(in the rows, 128 means zero)
Each named turn below is shown by a few rows before and after it. Which turns, in which order, take the first row of each later pair to the second? The first pair is answered.
Siv (before => after):
[121 116 103 174  95 101 162 154 122 128 143 162] => [127 167  89 158  99  91 155 130 100 136 130 134]
[141  43 146 127 158 150  69 134 154 138 117 126] => [171  66 149 186 153 138 119 142 166 138 148 156]
[ 95  80 134 148 110 114 134 161 138 126 127 173] => [120 132 121 177 112 104 164 148 130 127 144 176]
[109 183  67 137  87  90 162 128  99 116 119 119] => [ 83 149  73  93  87 103 123 122  93 114  96 103]
dinod (before => after):
[ 74  90 111 115 103 113 126 153 120 127 142 109] => [ 80  71 125 115 111 121 119 152 132 131 137 114]
[121 100 147 130 129 122 138 132 124 120 144 132] => [127 101 156 122 135 126 125 123 121 123 134 126]
[124 140  83 154 103  90 178 158 110  99 155 168] => [133  88 116 163 112 109 173 166 140 103 147 185]
[122 104 127 103 117 133  97 132 141 127 138 115] => [123 115 122  94 116 135  93 127 134 126 138 114]
lufa (before => after):
[123 100 124 143 110 125 153 126 107 135 138 114] => [144 130 131 144 123 126 151 111  99 138 136 108]
[139 168 122  68 159 135  82  77 107 141  91  86] => [101  50 144  71 141 147  76 120 149 129  93 120]
[178  83 210 114 191 146  95  97 181 148  95 126] => [ 23  93  80  95  87  82 123 172 121 106 122 119]
Fudit (before => after):
[160  97 136 132 118 135 131 163 183 154 151 195] => [138  74 136 103 114 138 107 168 179 148 137 186]
[112 197 122 116 118 141  97  87 123 121  97 139] => [127 207 123 145 116 134 122  94 128 123 113 151]
[ 79  83 115 133  90 137 122 128 142 136 128 128] => [ 82 100 119 109 104 142 100 110 130 138 112 105]
[182 172 101 143 133 113 133 117 119 123 139 120] => [173 149  98 161 120 104 150 136 125 116 151 138]

Each pair is 2 to 3 turns apart.
[157 175 111 129 139 132 130 108 109 135 124 110] => [150  94 141 161 132 138 149 145 149 129 140 152]	Fudit, lufa
[128 158 113  89 140 130 104 111 108 132 115  89] => [165 109 162 114 156 151 114 113 144 138 119 119]	dinod, lufa
[153 122  73 170 111 149 156 137 104 143 140 143] => [115  81  69 139 102 153 131 147 101 137 126 136]	Fudit, Fudit
[144 175 117 126 158 108 118  71  94 137 152 112] => [131 167 111 108 150 107 108  72  89 137 143 104]	Fudit, Siv
[ 87  88 103  84 145 140 132 159 130 110 124 153] => [ 94 122  97  64 149 139 119 139 111 111 113 133]	Fudit, dinod
[143  93 149 196 148 146 175 139 116 130 123 132] => [169 129 154 184 166 153 163 111 100 136 113 111]	dinod, Siv
[131  88  64 117 100 106 147 133  98 109 134 109] => [161 135  64 118 112 106 149 108  88 118 131  96]	lufa, lufa, lufa
[ 84 112 113  91 109 116 157 144 135 127 150 110] => [100 128 111 114 110 108 182 148 138 129 165 118]	Siv, Siv
[103 129 116 148  99 107 165 149 122  84 150 153] => [162 187 140 124 142 131 139  94 112 102 125 124]	Fudit, lufa
[123 109 156 152 154  91  87 133 168 125 146 153] => [107 135 131 164 137  77 107 142 156 119 161 156]	Siv, lufa
[169 156 152 128 177 151 129  83 117 161 139 142] => [ 85 167  84  96 129 120 127 112  79 146 142 122]	lufa, dinod, lufa
[143 135 140  92 160 149  92 104 123 130 103 117] => [143 186 111 114 146 127 120 105 105 125 119 115]	lufa, lufa, Fudit
[154  82 188  92 161 127 110 138 134 141 144 150] => [161  84 183 118 152 123 132 151 139 140 164 167]	Siv, Fudit
[112  57 159 138 132 148 125 138 170 122 129 157] => [109  71 147 163 115 131 150 150 168 117 148 166]	Siv, Fudit
[ 60 114 105 159 104  98 128 163 160  87 125 181] => [ 87 217  88 122 130  99 103 109 117 101 102 131]	lufa, Siv, dinod
[165 137 131 188  96 125 200 162 131 135 186 169] => [123  85 125 172  82 128 185 188 134 122 181 175]	lufa, Fudit
[138 169 154 128 128 120 112 106 110 128 119 113] => [143 157 162 126 134 125 109 106 117 130 115 117]	Siv, Fudit
[155 118 165 149 152 127 137 117 137 132 141 151] => [130 104 151 159 134 118 145 138 141 121 152 161]	Siv, Fudit, Fudit
[141  31 191 128 156 171 105 123 188 137 120 133] => [192 220 136 147 165 141 139  69 131 152 132  88]	lufa, dinod, lufa
[179 115 173 115 169 146 102  92 141 137 113 126] => [ 89  83 106 144  97 103 145 161 132 109 153 156]	lufa, Siv
[185 147 150 118 159 146 117 106  91 141 119 112] => [158 155 125  99 147 141 108 111  72 135 113 101]	Siv, dinod
[ 90  67 133 143 117 113 125 142 155 108 107 131] => [112 117 138 104 145 128  92  98 129 120  76  90]	Fudit, Fudit
[171 133 136 155 153 133 119 125 140 155 146 144] => [142 172  98 142 134 114 123 123 112 150 146 129]	dinod, lufa, lufa
[ 70 118 114 156 110 115 107 154 139 112 134 117] => [141 182 135 174 147 123 114 112 137 133 136 114]	Siv, lufa
[118  72 169  83 154 159  88 104 125 126  83 134] => [192 149 176 158 166 143 152  91 132 137 121 158]	Fudit, Fudit, Fudit
[169 171 110 144 123 105 145 128  96 145 130 114] => [189 165 125 139 136 118 134 116 101 150 124 109]	lufa, Siv, Siv
[ 47 160  48 155  87  40 181 169 104 108 126 119] => [171 199 148  93 198 117  93  53 112 148  61  69]	lufa, dinod, Siv
[ 84 109 106 121 112 118 128 140 112 116 129 118] => [120 107 121 163 117 119 158 142 133 121 149 144]	Siv, dinod, Siv
[134  66 154  65 168 160  92 103 146 132 106 121] => [183  76 174 121 175 157 127 105 167 138 132 154]	Siv, dinod, Siv
[ 52  95  75 146  95  93 160 184 101 120 158 162] => [137 208 103  89 163 122 107  82  62 149 109  94]	lufa, dinod, Siv
[192 179 126 155 125 117 136 115 138 123 155 147] => [158  70 161 123 132 143  92 132 163 118 132 153]	lufa, dinod, Fudit
[145 148 131 115 139 137  99  98 113 139 112 103] => [ 93 125  99 125  99 118 114 139 111 123 129 118]	dinod, lufa, lufa
[125  76 144 123 138 143 115 134 145 144 109 128] => [106 158  85 117 117 116 128 132 106 139 116 107]	lufa, Fudit
[ 55  46 146  87 132 128 123 134 136 123 109 121] => [ 88  32 164 137 136 127 159 149 163 126 132 155]	dinod, Siv
[ 96 128  81  85  89 109 150 161  86 120 155  97] => [167 118 154  59 154 156 103 103 107 144 118  83]	Siv, lufa, Siv
[160 167 123  97 145 137  97  87 106 132 104  96] => [123  52 148 110 126 146 101 135 149 120 113 135]	Fudit, lufa, Fudit
[ 99 142  80 125  91  99 145 177 150  72 120 142] => [132 153  93 153 101 105 163 175 166  74 131 155]	dinod, Siv
[127 101 134 138 145 130 117 127 140 150 123 125] => [108 124 112 121 136 119 111 122 119 148 112 113]	dinod, lufa, Fudit
[ 87 150  80 143  95 105 166 147 108 123 152 146] => [170 172 151 117 163 146 123  82 114 152 118 115]	lufa, Siv
[108 124 137  88 144 112  76 145 132 138 126 143] => [133 177 129  98 149 103  90 131 122 146 132 136]	lufa, Fudit
[129  61 191 106 146 162 101 145 147 127 114 150] => [142 138 169  72 160 161  80 101 110 135  95 104]	Fudit, dinod
[135 154 119 149 121 124 158 136 127 150 129 132] => [109 137 119 100 127 134 119 132 117 149 107 109]	Siv, Siv
[100  56 141 113  68 148  91 158 103 134 145 117] => [174 148 158 101 112 158  77  93  81 154 128  84]	dinod, Fudit, Fudit
[127 200  79 154 100 121 164 149  90 128 140 137] => [114 113 106 174  91 128 172 185 130 119 150 171]	Fudit, dinod
[114 172  74 181  89  90 157 160 115 119 175 157] => [204 121 182 155 172 158  97  99 159 147 128 150]	Siv, lufa
[147 227 122 142 134 111 183 123 111 170 137 159] => [102  58 185  93 143 160 113 150 155 163  97 173]	lufa, Fudit, Fudit
[104 118 111 115  95 115 130 154 127 132 148 131] => [141  94 153 104 130 140 107 131 145 139 127 128]	lufa, lufa, dinod
[ 96 192 114  77 135 118 108 114 118 124 118 101] => [ 78 164 111  69 128 121 100 124 122 123 113 104]	lufa, lufa, Fudit
[141 224  55 152 104 105 181 144 103 130 130 105] => [101 206  40 109  93 108 148 150  90 124 111  87]	Fudit, Siv
[111 156 119  90 136 145 103  96 115 124  99  79] => [125  71 164 136 136 154 125 133 168 123 119 132]	lufa, Siv
[173 204 125 156 138 111 143 114  93 142 162 154] => [ 92 151 110  67 128 126  76 118  70 134 118 118]	Siv, Siv, dinod
[ 76 154 100 105 104 116 122 140 147  84 133  63] => [169 182 154 167 142 133 152 115 179 104 148  87]	dinod, lufa, Fudit
[159 175 132 141 136 127 144 102 125 138 131 123] => [133 171 117 111 134 127 124  98 113 135 119 105]	dinod, Siv
[ 83 116 108 165  99  97 177 170 134  98 171 147] => [177 206 144 161 159 119 164  96 121 124 155 121]	Fudit, Siv, lufa
[195 185 174 156 155 163 130 116 143 126 118 166] => [100 139 116 175  87 131 164 181 135  96 150 192]	Fudit, lufa
[124 168 114  91 132  97 118  88 114 122 115  79] => [176 122 174 123 162 122 125  83 153 133 115 105]	lufa, Fudit, Fudit
[128  78 160  90 146 150 102 126 131 131 101 131] => [110 163 104  85 125 117 118 119  86 123 112 107]	lufa, Fudit
[125  96 124 192 132 109 164 166 141 119 171 174] => [112  46 166 111 166 151  80 135 141 124 116 137]	dinod, Fudit, Fudit
[114 159 120  83 155 128  92  87 116 122 110  89] => [126  90 164  99 169 147  87 101 153 120 111 114]	Fudit, lufa, dinod
[159 112 179 120 175 167 118 132 181 142 113 137] => [158 220 121 131 160 132 147 122 142 139 134 117]	Siv, lufa, lufa
[134  36 161 140  94 137 131 137 128 146 118 167] => [114 162  81 137  67  96 156 119  65 140 128 132]	lufa, Fudit
[190 110 178  90 170 193  82  72 131 147 103 140] => [119  78 147  48 138 186  58  96 115 131  95 126]	dinod, lufa, Fudit
[ 61  84 105  88 110 141 104 168 141 110 126 137] => [121 153 125  62 156 159  75 109 126 130 102  98]	Fudit, lufa
[154 122 156 144 202 161 110  70 117 108 146 106] => [ 53  81  93 136 140 125 125 132 104  79 163 118]	Siv, Siv, lufa
[138 155 100 159 114 102 150 131 120 132 150 132] => [132 167  94 140 113 100 136 121 109 132 138 119]	Siv, Fudit
[144 136 143 182 138 121 166 143 148 142 139 153] => [124 178 121 111 146 130 112 105 108 146 102  98]	Siv, Siv
[142 153 120 152 105 115 152 124 108 113 147 119] => [107 122 120 110  97 122 120 126 104 111 125 103]	Siv, Siv, dinod
[ 89  96 138  73 135 145  78 123 119 129 106 110] => [135 189 122  97 151 134 103  90 101 143 116  98]	lufa, Fudit
[124 169  84 139 116 114 141 129  98 128 150 124] => [160 122 151 112 157 155  96 102 126 144 119 119]	Siv, lufa
[107  60 153 145 124 136 164 166 146 125 162 181] => [ 83 184  80 104 111 104 153 134  76 126 155 122]	lufa, Fudit, Siv
[109 111 121  90 118 149  90 126 122 123 109 103] => [118  73 131 136 107 142 124 156 146 122 133 141]	Siv, Siv, Fudit
[ 89 114 102 128  93 111 132 141 126 124 132 129] => [119 127 114 161 103 107 156 133 138 131 146 142]	Siv, dinod, Siv
[133 104 135 133 113 122 140 147 145 146 144 154] => [162 143 146 119 135 127 126 117 134 155 135 134]	dinod, lufa, lufa
[134 163 104  82 122 135  96  98  79 113 102  66] => [198  85 178 165 144 156 140 120 156 118 136 134]	Fudit, dinod, lufa
